These are runs of 6 systems, one row a step. Runs of the same system follow the same rule from any start.
In the rows, 100 means zero.
X, seq 1:
[[81,51,107,80,173,96,81,104,49,93,122,101,123,105,121,105,92,137,122,109,80,110,84,95,108,148,140,127],
[72,58,105,91,161,96,88,94,67,94,117,108,119,105,105,84,79,128,116,130,77,115,54,94,107,161,130,122],
[69,71,101,103,141,96,105,84,92,93,107,112,107,110,82,68,74,116,116,151,76,116,37,91,109,174,118,117],
[70,86,94,114,112,90,121,80,124,94,91,118,95,109,61,58,72,99,109,158,81,114,29,88,107,183,99,110],
[77,103,92,123,84,93,126,78,145,88,76,120,86,109,47,57,77,81,105,159,85,114,24,84,104,166,79,97]]
X, seq 2:
[[74,42,89,101,144,140,104,95,79,93,83,103,97,111,75,100,104,101,140,97,111,93,69,99,99,157,113,99],
[76,52,88,109,130,136,114,91,99,92,77,110,94,112,62,91,98,93,134,109,113,94,59,92,101,165,105,96],
[72,65,85,122,109,130,123,88,117,97,69,114,88,113,50,83,97,80,129,113,114,93,52,91,101,171,92,93],
[80,77,83,125,90,133,128,85,129,97,62,113,78,111,40,82,100,68,124,113,118,91,52,92,100,162,80,85],
[82,85,81,129,74,133,127,87,141,94,52,110,73,112,39,84,108,60,120,108,123,92,60,94,96,142,67,76]]
M, seq 3:
[[105,126,120,77,130,51,82,101,70,106,159,100,129,89,153,90,71,148,78,128,61,118,105,104,109,84,137,134],
[101,110,119,71,141,59,79,107,54,107,156,97,131,88,155,101,77,148,87,112,68,112,115,105,110,94,144,138],
[104,95,117,67,152,71,80,114,45,104,150,94,132,91,154,113,86,147,96,95,76,107,124,106,109,97,149,137],
[106,78,111,68,157,85,76,117,38,104,142,93,127,94,152,125,99,141,112,77,87,100,134,105,106,100,148,133],
[105,67,107,72,161,103,77,120,32,105,131,90,126,98,146,134,108,135,120,63,98,96,141,110,104,99,148,126]]
T, seq 4:
[[96,146,110,105,78,39,106,81,137,94,119,110,104,94,102,64,68,110,60,164,58,130,64,88,109,109,90,114],
[100,153,110,109,68,39,106,80,143,96,120,107,104,95,103,67,68,104,56,157,63,127,70,90,110,99,83,109],
[105,156,112,107,61,42,106,85,142,99,117,109,102,94,105,69,73,103,54,153,68,124,80,91,107,87,81,108],
[111,159,110,105,55,46,108,90,139,103,120,105,103,91,110,77,76,98,53,139,73,120,94,97,106,73,81,106],
[115,162,108,106,56,49,103,93,136,103,119,101,102,90,114,85,83,97,56,131,80,114,106,98,105,65,83,105]]
Q, seq 5:
[[121,108,111,71,126,87,79,120,52,110,146,86,123,89,165,132,105,134,93,66,98,92,161,114,101,49,137,119],
[121,96,105,71,131,103,80,123,45,115,137,87,120,90,160,139,112,128,103,51,109,83,168,119,100,52,137,114],
[119,81,104,73,136,120,80,123,43,115,126,85,117,92,150,143,119,123,115,39,120,77,169,116,96,59,135,112],
[111,67,100,78,140,134,82,123,45,112,116,85,110,95,139,145,123,115,124,34,129,75,164,117,95,70,132,107],
[106,56,95,82,144,146,86,123,45,108,106,87,107,100,125,144,127,111,134,35,132,73,154,115,94,86,130,101]]
L, seq 6:
[[112,164,105,119,39,63,117,85,157,103,102,108,89,94,87,68,83,83,58,139,86,112,85,95,102,76,65,94],
[114,158,99,120,34,79,118,89,155,107,93,103,84,94,86,79,93,75,66,118,100,100,101,101,97,63,64,84],
[120,151,94,120,30,95,120,94,151,104,85,101,76,94,84,96,106,67,74,99,116,92,117,103,92,54,63,77],
[121,136,90,116,39,114,118,100,144,106,79,98,78,97,86,109,118,62,84,78,126,84,129,104,91,53,63,73],
[120,118,84,116,51,127,113,103,132,104,71,92,75,100,85,125,127,60,95,59,135,78,140,105,90,55,66,70]]
M, seq 7:
[[128,122,107,87,96,91,84,114,83,108,125,83,106,92,148,131,112,111,83,66,108,92,164,114,93,28,109,102],
[128,122,107,87,96,97,83,111,84,111,125,83,108,91,147,133,113,113,84,65,108,91,163,113,98,27,109,100],
[128,120,104,85,94,96,85,110,84,109,126,85,108,89,147,133,114,110,84,62,108,89,164,115,96,25,109,99],
[129,121,106,84,94,95,85,112,83,108,125,86,105,90,146,134,113,110,83,65,109,89,164,111,94,26,107,97],
[128,119,103,86,94,96,87,113,84,108,125,84,107,92,148,135,115,109,85,63,110,90,163,114,94,25,108,99]]
P, seq 8:
[[71,75,88,121,104,116,125,83,122,92,74,116,88,110,46,71,88,85,122,134,103,102,39,87,103,178,89,97],
[76,70,85,122,101,134,127,85,124,96,64,115,81,112,45,81,99,73,129,113,116,92,53,91,98,169,85,88],
[85,68,82,125,95,147,126,92,121,97,57,109,76,115,46,95,111,68,132,93,129,83,71,96,97,155,80,80],
[91,68,77,122,89,157,125,98,121,98,56,103,74,113,49,110,122,62,133,75,139,75,90,100,91,134,79,75],
[101,73,76,120,82,157,121,101,121,99,55,98,73,110,60,121,130,58,129,58,145,71,112,102,89,109,75,70]]
P, seq 9:
[[76,73,84,126,95,133,127,88,129,94,59,110,80,112,43,82,100,70,127,111,118,91,54,93,98,164,83,86],
[84,69,80,126,89,147,129,92,127,96,56,108,75,112,42,96,112,65,132,94,129,83,72,95,95,149,78,78],
[91,75,78,123,84,155,125,98,124,100,51,104,74,113,52,108,124,59,130,72,141,76,91,100,90,128,73,71],
[101,76,77,118,79,157,121,101,123,99,54,98,72,110,58,123,132,57,128,60,143,74,112,102,89,106,73,68],
[110,85,78,117,71,152,115,106,122,101,58,94,73,107,73,130,135,59,119,50,146,72,129,103,89,80,71,67]]
T, seq 10:
[[112,77,105,71,145,112,78,122,39,112,129,86,119,93,150,143,115,126,118,46,112,81,159,114,98,74,141,117],
[105,66,104,71,157,112,77,123,35,105,126,90,120,98,145,139,113,132,122,57,105,87,146,110,100,94,142,120],
[99,58,104,74,162,108,78,118,36,101,125,93,123,100,139,131,106,135,123,65,100,94,130,105,104,110,144,125],
[92,53,105,74,168,104,78,113,39,98,122,94,123,102,132,121,103,136,123,82,93,101,112,102,105,125,144,124],
[85,56,107,81,169,101,82,106,45,96,118,100,123,103,124,111,94,136,122,100,87,107,92,98,106,136,141,127]]
Q, seq 11:
[[90,136,102,114,77,48,116,77,149,88,104,116,98,102,83,57,63,99,69,175,60,132,43,82,109,132,82,109],
[98,148,109,109,73,39,108,81,142,93,115,111,103,97,96,61,66,104,60,170,58,130,55,86,109,111,85,113],
[105,154,113,105,71,35,105,83,136,98,126,108,108,92,112,68,69,110,54,159,59,130,76,91,112,93,91,115],
[113,154,114,98,73,35,96,88,127,102,132,103,111,90,123,80,73,111,51,142,66,125,96,94,108,70,93,115],
[118,154,112,94,74,45,92,96,114,104,137,99,112,87,137,93,83,116,54,124,75,116,119,101,106,49,98,113]]
L, seq 12:
[[75,94,94,117,101,91,122,80,129,92,87,120,94,108,58,62,76,94,106,154,85,113,32,87,106,173,91,104],
[75,104,93,119,89,86,126,78,138,91,86,119,91,105,57,58,75,89,100,158,84,115,31,84,107,165,84,102],
[80,112,96,121,79,83,125,75,148,92,82,115,90,106,56,56,75,85,92,161,81,116,33,86,103,158,77,98],
[83,119,95,124,69,84,123,76,153,89,78,117,84,105,52,59,77,80,88,160,84,117,36,84,102,142,70,90],
[88,122,93,129,60,85,124,74,159,89,77,113,82,105,53,61,81,76,85,154,86,116,41,86,100,129,64,86]]

Which system made each run below?
seq 13:
[[93,141,100,124,55,65,119,76,161,91,89,113,88,102,68,57,74,84,71,162,74,123,48,86,105,117,69,95],
[98,151,104,118,52,56,114,79,157,95,101,110,91,96,80,58,75,89,62,160,72,127,57,90,105,105,70,98],
[104,159,109,113,52,51,112,82,153,99,111,108,96,94,93,65,74,94,55,153,72,122,73,92,106,88,73,101],
[111,166,107,108,48,48,109,88,145,102,116,103,101,91,106,76,77,96,54,140,77,117,94,94,105,71,80,104],
[120,165,110,104,53,53,105,92,135,106,121,101,100,89,117,88,85,98,54,122,83,113,112,100,103,57,86,104],
[125,158,106,100,57,61,101,98,125,107,121,97,102,87,125,102,93,96,60,104,91,107,133,102,102,43,87,102]]
	Q
seq 14:
[[99,154,102,119,51,55,117,79,157,96,101,109,92,98,81,59,73,89,62,160,72,122,61,90,107,101,69,99],
[104,158,101,119,40,64,119,81,161,100,99,108,88,98,81,65,81,80,64,147,87,115,74,94,102,85,65,91],
[113,157,98,121,32,81,120,86,160,103,92,105,84,96,81,72,92,74,67,127,99,106,90,98,97,69,63,84],
[115,150,95,121,33,94,123,91,158,105,83,103,80,95,79,89,102,66,75,108,113,96,107,104,94,62,60,77],
[121,140,89,121,37,112,119,97,149,105,75,98,75,100,78,103,113,62,85,85,124,88,118,106,92,58,61,72],
[118,120,86,120,46,128,117,98,138,101,70,97,76,102,79,117,126,60,94,70,133,80,130,105,90,58,63,69]]
	L
seq 15:
[[122,93,104,78,121,118,80,122,51,114,128,81,114,90,152,145,120,116,107,39,122,76,176,119,96,41,129,105],
[118,78,101,80,124,132,85,125,50,115,117,83,110,95,138,148,125,112,117,33,132,71,171,119,92,53,127,98],
[111,65,95,84,131,149,88,122,52,114,105,86,104,98,124,146,129,105,129,31,141,67,162,119,94,68,125,95],
[106,52,89,89,133,158,92,118,54,109,94,86,100,103,112,143,131,100,136,33,143,66,148,117,91,87,121,93],
[95,46,88,94,138,164,99,112,61,104,85,91,95,107,97,135,129,96,145,43,140,69,128,112,90,107,119,89],
[90,40,85,99,139,164,103,106,71,99,77,95,90,113,84,128,125,91,148,57,136,75,109,107,89,127,113,88]]
	Q
seq 16:
[[117,80,87,100,93,146,97,112,87,109,88,84,90,98,109,145,136,82,114,33,145,69,160,113,89,52,96,81],
[112,73,85,105,97,155,105,112,89,108,78,88,86,102,95,141,135,77,126,31,150,64,151,112,88,74,96,76],
[105,65,82,108,102,161,111,109,92,106,71,93,85,104,84,135,135,72,135,41,149,65,135,109,88,96,95,77],
[99,61,77,113,102,164,116,106,100,105,64,96,81,110,68,127,130,69,139,53,147,67,115,104,89,119,92,76],
[89,59,76,119,100,160,121,98,109,100,58,103,79,114,57,114,122,69,139,69,138,72,95,101,92,138,89,79],
[81,63,80,120,99,148,125,92,119,99,58,109,79,112,48,102,113,67,136,88,131,80,72,95,94,152,86,82]]
	Q
seq 17:
[[86,76,111,80,156,76,84,100,57,98,136,102,126,100,129,88,76,143,106,123,70,117,79,96,111,137,141,134],
[84,61,110,79,165,91,80,104,50,96,128,100,125,100,127,104,88,139,118,108,80,111,90,96,108,136,141,127],
[85,51,102,78,168,107,80,108,44,96,115,100,121,102,123,118,99,132,126,90,90,104,97,98,105,135,140,124],
[89,43,98,80,167,126,82,111,43,97,107,96,116,107,117,127,108,126,136,75,104,96,107,102,100,133,137,116],
[90,37,93,86,163,143,86,112,47,96,97,94,106,108,109,130,118,117,141,63,116,85,110,106,97,127,132,106],
[91,38,88,91,152,156,92,111,55,98,88,92,101,109,99,133,123,104,147,55,131,78,117,107,93,123,126,96]]
	M
seq 18:
[[81,45,85,105,138,150,107,97,83,97,79,102,91,111,74,109,111,93,142,84,122,85,82,102,95,146,110,92],
[79,48,83,111,128,145,114,92,92,97,74,106,91,111,66,103,109,88,140,91,122,87,76,99,97,157,103,92],
[79,57,83,117,115,144,120,94,102,95,66,108,85,112,58,97,109,82,137,96,125,84,71,98,98,158,98,88],
[81,63,81,121,99,144,123,94,115,97,62,109,82,114,49,94,111,72,133,96,125,84,71,97,95,155,85,85],
[84,73,81,123,90,146,127,93,125,97,59,108,77,113,45,97,111,66,129,91,128,81,74,95,94,147,80,80],
[89,76,79,126,81,146,128,94,128,98,53,107,73,111,48,101,117,58,127,86,133,81,81,96,93,134,74,72]]
	X
seq 19:
[[92,91,117,76,155,63,81,104,55,101,147,101,130,93,140,93,70,148,97,123,65,115,91,100,112,124,146,140],
[85,91,115,83,150,65,89,93,70,101,139,106,127,98,124,77,67,143,96,144,62,123,65,96,112,140,138,133],
[77,97,109,95,135,67,101,86,92,98,129,110,117,98,106,62,61,132,97,163,61,124,46,92,111,154,125,128],
[77,107,106,106,116,65,114,81,117,93,114,117,105,103,85,55,60,115,91,171,61,125,31,88,111,163,108,121],
[82,122,99,117,89,65,124,74,140,90,95,119,97,107,68,53,67,97,86,170,65,127,28,85,108,162,86,109],
[84,128,98,126,67,71,124,72,158,89,82,117,87,106,57,53,73,83,80,169,74,124,31,85,104,140,70,94]]
	X
